126	93	156	98	189	146	91	140	121	124	154	120	171  zaf
86	21	68	40	77	43	35	108	76	34	71	92	74  mog
107	187	122	182	78	134	180	84	107	151	133	130	114  Lita
86	21	68	40	77	43	35	89	77	46	57	69	51  linid
present: 91	139 -> no
asked: 107	186	123	180	77	136	180	84	108	151	133	130	112 -> Lita
asked: 126	93	156	98	188	147	92	140	121	125	154	120	171 -> zaf

74	144	122	89	144	115	97	102	95 -> linid
89	62	84	124	95	51	120	102	119 -> zaf
52	164	117	94	127	70	80	107	193 -> Laf
84	79	86	72	136	111	90	68	119 -> Guzo
104	74	148	52	117	102	96	73	88 -> zoget
34	124	98	51	119	21	108	99	87 -> mog
91	113	122	163	91	136	106	96	137 -> Lita
asked: 92	113	120	164	91	136	107	96	137 -> Lita
chg zaf: 89	62	84	124	95	51	119	102	119 -> 7, 120
asked: 85	80	86	73	138	112	89	67	119 -> Guzo
asked: 32	124	97	51	120	20	109	99	86 -> mog
present: 117	102	96 -> yes
all Lita: 96 -> 8

88	125	73	159	149	146	82 = Mubar
100	105	121	119	102	103	147 = mog
68	119	57	175	162	141	63 = vofer
146	119	146	159	149	146	149 = Laf
84	102	57	103	115	103	104 = zaf
96	110	121	119	102	108	93 = nefuv
asked: 100	106	121	119	101	102	148 -> mog
all mog: 121 -> 3
all Laf: 146 -> 1 3 6

118	196	49	142	196	61	49	196	100	79	125	128	112	49	60	196	197 = sifur
118	73	65	134	163	74	119	103	131	50	118	91	82	141	61	179	27 = Guzo
138	73	65	134	163	74	119	103	131	50	118	91	82	141	61	179	27 = donu
all sifur: 196 -> 2 5 8 16
chg donu: 138	73	65	134	163	74	119	104	131	50	118	91	82	141	61	179	27 -> 8, 103
present: 125	128	112 -> yes
present: 134	163	74	119	103 -> yes

57	74	141	93	149	51	105 = linid
137	131	139	73	112	14	87 = sifur
168	24	153	119	142	83	106 = Laf
91	79	143	69	187	94	187 = mog
72	83	82	105	88	110	105 = vofer
147	47	156	13	113	90	185 = zoget
94	65	55	107	91	109	117 = zaf
95	81	127	101	81	111	46 = nefuv
97	110	124	86	121	68	90 = donu
present: 24	153 -> yes
chg nefuv: 95	81	127	101	80	111	46 -> 5, 81
chg linid: 57	74	141	93	149	50	105 -> 6, 51
asked: 145	48	157	13	115	91	187 -> zoget
all nefuv: 81 -> 2 5
all mog: 69 -> 4

95	25	109	115	98	122	95	127  Mubar
95	107	94	99	98	88	100	92  Guzo
112	121	97	95	90	84	102	120  mog
96	126	100	97	118	116	102	57  zaf
100	139	94	95	115	98	102	64  donu
95	122	96	98	111	102	101	68  Laf
chg Guzo: 95	107	94	99	97	88	100	92 -> 5, 98
chg Guzo: 95	106	94	99	98	88	100	92 -> 2, 107
present: 101	64 -> no
asked: 94	123	96	97	112	101	101	68 -> Laf

144	132	32	67	130	91	94	192	14	21	86	105 = vofer
103	102	114	72	103	40	122	83	119	118	71	146 = zoget
86	88	45	126	91	125	105	171	31	36	161	35 = nefuv
103	102	114	72	72	40	122	83	119	118	71	146 = sifur
90	92	43	122	94	124	104	175	27	34	157	38 = mog
102	100	37	112	101	121	101	183	20	27	145	48 = Lita
7	30	162	155	38	70	146	16	179	174	170	65 = donu
40	54	82	159	60	125	121	121	77	79	196	13 = Mubar
54	65	154	106	70	40	139	29	169	165	107	124 = zaf
78	83	149	82	87	25	134	37	163	159	76	153 = Laf
40	54	82	159	60	125	121	121	77	79	196	168 = Guzo
95	96	138	70	98	23	129	53	148	145	62	163 = linid
asked: 144	131	33	67	130	91	94	193	15	21	86	103 -> vofer
chg Lita: 102	100	37	112	101	121	101	183	21	27	145	48 -> 9, 20
present: 148	145 -> yes
chg mog: 90	92	43	123	94	124	104	175	27	34	157	38 -> 4, 122
asked: 95	98	136	70	98	22	130	54	149	145	61	164 -> linid

100	83	99	135	95	97	107	103	162	71	104	105	115	134	63	118	118	100	111	123	113	144	56	89	89	85	107	136  nefuv
110	89	148	111	99	90	101	99	142	123	110	119	106	119	78	123	137	91	88	87	105	111	44	98	88	85	103	116  Laf
100	83	99	129	95	97	107	113	162	113	104	105	115	134	63	118	118	113	111	123	113	144	56	89	89	85	107	136  vofer
111	90	148	109	99	92	75	101	138	126	112	118	110	121	80	126	140	90	84	87	103	111	41	96	90	85	100	118  zoget
106	80	133	113	115	91	114	113	151	123	141	125	97	122	48	161	180	99	82	72	95	97	68	117	94	137	88	151  linid
111	90	148	109	100	92	75	101	140	124	112	119	108	120	79	125	138	90	85	87	104	111	42	97	89	85	101	118  Lita
110	89	148	111	99	90	77	99	142	123	110	119	106	119	78	123	137	91	88	87	105	111	44	98	88	85	103	116  Mubar
100	101	100	99	100	101	100	100	100	100	100	100	101	100	100	100	100	100	101	100	99	100	99	100	100	100	100	100  sifur
118	93	150	100	103	101	66	112	123	140	123	111	123	128	85	134	151	87	65	86	95	104	32	87	96	86	90	127  zaf
chg zoget: 111	90	148	109	99	92	75	101	138	126	112	118	110	122	80	126	140	90	84	87	103	111	41	96	90	85	100	118 -> 14, 121
present: 123	141	125 -> yes
all vofer: 113 -> 8 10 18 21
present: 87	103 -> yes
chg zoget: 111	90	148	110	99	92	75	101	138	126	112	118	110	121	80	126	140	90	84	87	103	111	41	96	90	85	100	118 -> 4, 109
present: 111	90 -> yes
asked: 107	79	131	112	113	92	115	111	152	121	140	124	97	121	47	161	180	99	80	72	93	97	68	115	94	136	86	150 -> linid

86	131	107	137	22	28	177 : sifur
136	25	110	128	78	81	26 : Lita
136	25	110	128	155	81	26 : vofer
138	75	138	138	109	75	138 : donu
chg vofer: 136	25	110	128	154	81	26 -> 5, 155
chg Lita: 136	25	110	127	78	81	26 -> 4, 128
asked: 86	132	106	137	22	27	177 -> sifur
asked: 138	75	138	139	109	76	138 -> donu
all donu: 75 -> 2 6
all donu: 138 -> 1 3 4 7

110	112	122	99	94	74	107	95	83	101	77	106	115	118	102	73	112	76	99 -> linid
108	109	121	98	93	72	108	98	85	101	76	106	114	120	103	71	112	81	102 -> Mubar
77	97	81	94	91	108	97	87	88	130	112	101	93	90	103	97	92	110	102 -> zaf
115	100	104	107	108	101	98	111	113	78	95	96	101	98	93	112	100	98	100 -> nefuv
113	100	80	106	97	103	96	108	99	81	100	95	110	83	85	111	83	96	106 -> mog
105	111	27	109	68	93	87	86	63	111	101	97	126	62	73	88	57	87	123 -> vofer
113	97	105	105	108	104	99	113	114	77	98	96	102	99	94	112	100	98	96 -> sifur
100	78	78	104	78	74	78	87	68	105	81	104	125	97	104	70	104	73	109 -> Lita
114	104	79	109	98	100	97	108	100	83	96	95	111	84	86	107	85	95	109 -> Guzo
96	113	28	108	70	94	87	87	64	111	105	97	128	63	76	87	58	87	120 -> donu
chg nefuv: 115	100	104	107	108	101	98	112	113	78	95	96	101	98	93	112	100	98	100 -> 8, 111
all Lita: 104 -> 4 12 15 17
asked: 108	110	121	98	94	72	108	97	85	101	76	107	114	120	102	72	112	81	101 -> Mubar
asked: 115	100	104	107	108	101	98	111	113	78	95	96	101	98	93	112	100	98	100 -> nefuv
present: 105	81 -> yes

133	87	88	104	179	88	22	93	117	80	85 = vofer
112	89	140	107	163	95	31	114	96	65	91 = Lita
127	95	101	86	170	85	31	74	67	60	96 = nefuv
126	73	138	102	155	69	22	101	81	69	86 = Mubar
122	80	139	114	161	100	27	105	90	69	96 = donu
81	20	130	82	64	93	29	110	144	94	94 = Laf
114	83	135	112	159	97	32	114	88	66	102 = linid
136	80	89	103	182	88	19	99	118	81	83 = Guzo
117	86	142	113	159	101	28	110	95	66	99 = mog
91	36	122	80	80	80	54	98	167	91	80 = sifur
129	90	99	86	90	90	36	76	68	90	92 = zaf
all sifur: 80 -> 4 5 6 11
asked: 121	80	140	113	161	100	27	104	90	68	97 -> donu
all zaf: 90 -> 2 5 6 10

72	103	140	126	106	102	87	87	119	102	36	89	167	107	81	85 -> Mubar
81	147	63	64	86	70	90	109	81	90	63	118	90	102	81	90 -> linid
136	72	180	113	107	106	125	88	112	98	104	75	94	62	87	50 -> zaf
74	119	126	134	97	126	94	69	129	103	64	112	54	122	64	147 -> zoget
all linid: 63 -> 3 11
present: 147	63	64 -> yes
asked: 136	72	180	112	107	106	124	89	112	98	104	76	93	61	88	51 -> zaf
chg zaf: 136	72	180	113	107	106	125	88	112	98	104	74	94	62	87	50 -> 12, 75
present: 87	87	102	106 -> no
all linid: 90 -> 7 10 13 16
asked: 74	119	127	135	97	126	94	70	129	103	65	112	54	122	64	147 -> zoget

100	94	109	90	100	99	101	111	96	99	91	99	110	92	98	93	99	102	97	105	104	96	95	107	107	101	93	95	86	88	115	109	96	100	112	87	104	80	112	107	106	107	98	94	105	96	99	104	91	110	87	96 = zoget
107	86	133	159	96	148	101	67	62	97	106	114	139	150	90	117	90	134	96	91	104	137	143	135	100	115	66	66	115	177	160	89	86	95	88	60	83	67	131	98	81	108	107	58	92	82	108	99	74	80	91	116 = mog
93	99	102	102	104	95	101	97	102	103	101	102	105	102	99	96	96	102	94	91	100	94	99	101	100	102	96	101	98	99	101	99	103	102	95	96	103	99	110	98	95	102	101	101	99	97	100	104	103	95	101	103 = linid
95	86	155	88	98	90	111	149	70	97	77	99	158	92	90	93	91	106	93	122	122	94	89	142	127	109	66	66	86	88	187	143	86	105	155	60	120	67	163	136	127	129	83	58	124	82	90	119	74	145	87	85 = vofer
65	123	112	162	114	81	139	63	63	97	78	120	114	101	103	95	91	75	93	95	131	158	90	90	106	80	101	78	104	119	67	114	120	99	90	108	84	88	129	111	83	108	77	82	76	84	84	75	86	81	119	85 = Mubar
107	118	102	88	98	124	101	104	109	106	92	109	118	110	91	100	103	95	112	108	100	105	111	98	101	80	97	105	96	105	98	89	122	95	88	92	122	93	120	98	81	102	102	96	108	93	108	95	113	83	94	116 = Laf
99	96	108	97	100	99	101	104	97	104	92	99	104	94	98	94	98	101	97	104	104	97	96	106	104	101	95	96	88	90	113	108	97	101	109	89	102	83	110	106	104	105	99	95	104	96	98	102	93	109	89	97 = donu
86	110	105	126	106	92	116	85	85	99	91	108	105	101	102	98	96	90	96	98	113	123	96	95	103	92	99	91	101	107	86	106	108	100	96	103	94	95	112	104	93	103	91	94	90	94	94	89	95	92	108	94 = Lita
65	124	113	164	115	81	140	63	62	98	77	120	114	101	103	93	90	75	93	96	132	159	89	90	106	80	101	77	105	121	67	115	120	100	90	108	83	87	131	111	82	108	77	83	76	84	84	75	87	80	119	85 = Guzo
asked: 99	96	108	97	101	99	100	104	96	104	92	98	104	94	99	94	98	101	97	104	104	97	96	106	105	101	95	96	88	90	113	107	98	100	109	89	102	82	109	106	104	105	99	95	104	95	98	102	93	108	89	96 -> donu
all donu: 97 -> 4 9 19 22 33 52
present: 93	98	102 -> no

75	10	96	101	104	127	118	61	132	168 -> Mubar
106	53	104	110	71	163	107	117	79	84 -> Laf
54	32	89	98	122	97	87	84	157	93 -> Guzo
103	108	103	103	109	118	103	95	109	129 -> sifur
54	32	89	98	122	97	87	84	157	81 -> donu
110	53	104	110	71	163	110	110	102	55 -> zaf
106	53	104	110	71	163	107	117	123	40 -> nefuv
present: 84	87 -> no
all zaf: 110 -> 1 4 7 8
asked: 106	53	104	110	70	163	108	117	123	40 -> nefuv
chg nefuv: 106	53	104	111	71	163	107	117	123	40 -> 4, 110
all sifur: 103 -> 1 3 4 7

70	80	124	75  vofer
85	186	69	75  donu
126	110	105	142  mog
127	61	123	124  Guzo
127	61	123	113  Lita
74	74	109	109  sifur
all sifur: 74 -> 1 2
asked: 127	109	105	142 -> mog
asked: 70	81	125	75 -> vofer

109	142	109	161	107 : mog
115	127	108	131	145 : linid
106	120	103	192	105 : zaf
114	128	107	141	172 : zoget
113	134	108	144	127 : nefuv
113	134	103	144	127 : donu
111	115	103	167	131 : Guzo
114	128	107	141	135 : sifur
asked: 109	143	110	162	105 -> mog
chg linid: 115	126	108	131	145 -> 2, 127
chg mog: 109	142	110	161	107 -> 3, 109
chg Guzo: 111	114	103	167	131 -> 2, 115
present: 106	120	103	192 -> yes
asked: 113	134	108	144	127 -> nefuv
present: 107	141 -> yes

101	115	115	114	101	116	101	101	101	107	115	101 = donu
76	127	126	127	76	126	76	77	76	82	127	76 = sifur
129	71	71	70	129	72	129	130	130	133	71	129 = Laf
42	167	167	166	42	169	42	42	42	41	167	42 = Lita
102	85	84	86	102	83	103	102	102	102	85	102 = Guzo
101	105	106	105	101	109	100	102	101	108	105	101 = linid
73	129	129	130	73	129	73	73	73	73	130	73 = mog
102	101	102	101	102	103	102	103	102	107	101	102 = vofer
183	39	39	38	183	41	183	184	183	186	38	183 = zoget
chg Lita: 41	167	167	166	42	169	42	42	42	41	167	42 -> 1, 42
asked: 128	72	70	73	129	75	127	132	130	133	72	129 -> Laf
present: 105	106	105	101 -> yes

78	122	78	11	122	117	110 = zaf
74	151	108	65	99	76	124 = sifur
90	73	119	60	119	135	86 = Lita
111	89	107	109	111	119	94 = zoget
104	71	122	93	109	124	86 = Mubar
chg Mubar: 104	71	122	93	110	124	86 -> 5, 109
present: 119	135 -> yes
asked: 104	71	121	93	110	124	85 -> Mubar
all zaf: 110 -> 7
all zoget: 109 -> 4
asked: 110	90	105	109	111	119	95 -> zoget

131	111	58	137	111	145 = Mubar
121	14	47	163	167	155 = linid
131	111	58	137	129	145 = vofer
163	14	47	163	167	155 = zaf
asked: 122	14	47	162	167	155 -> linid
present: 121	14	47	163	167 -> yes
chg vofer: 132	111	58	137	129	145 -> 1, 131

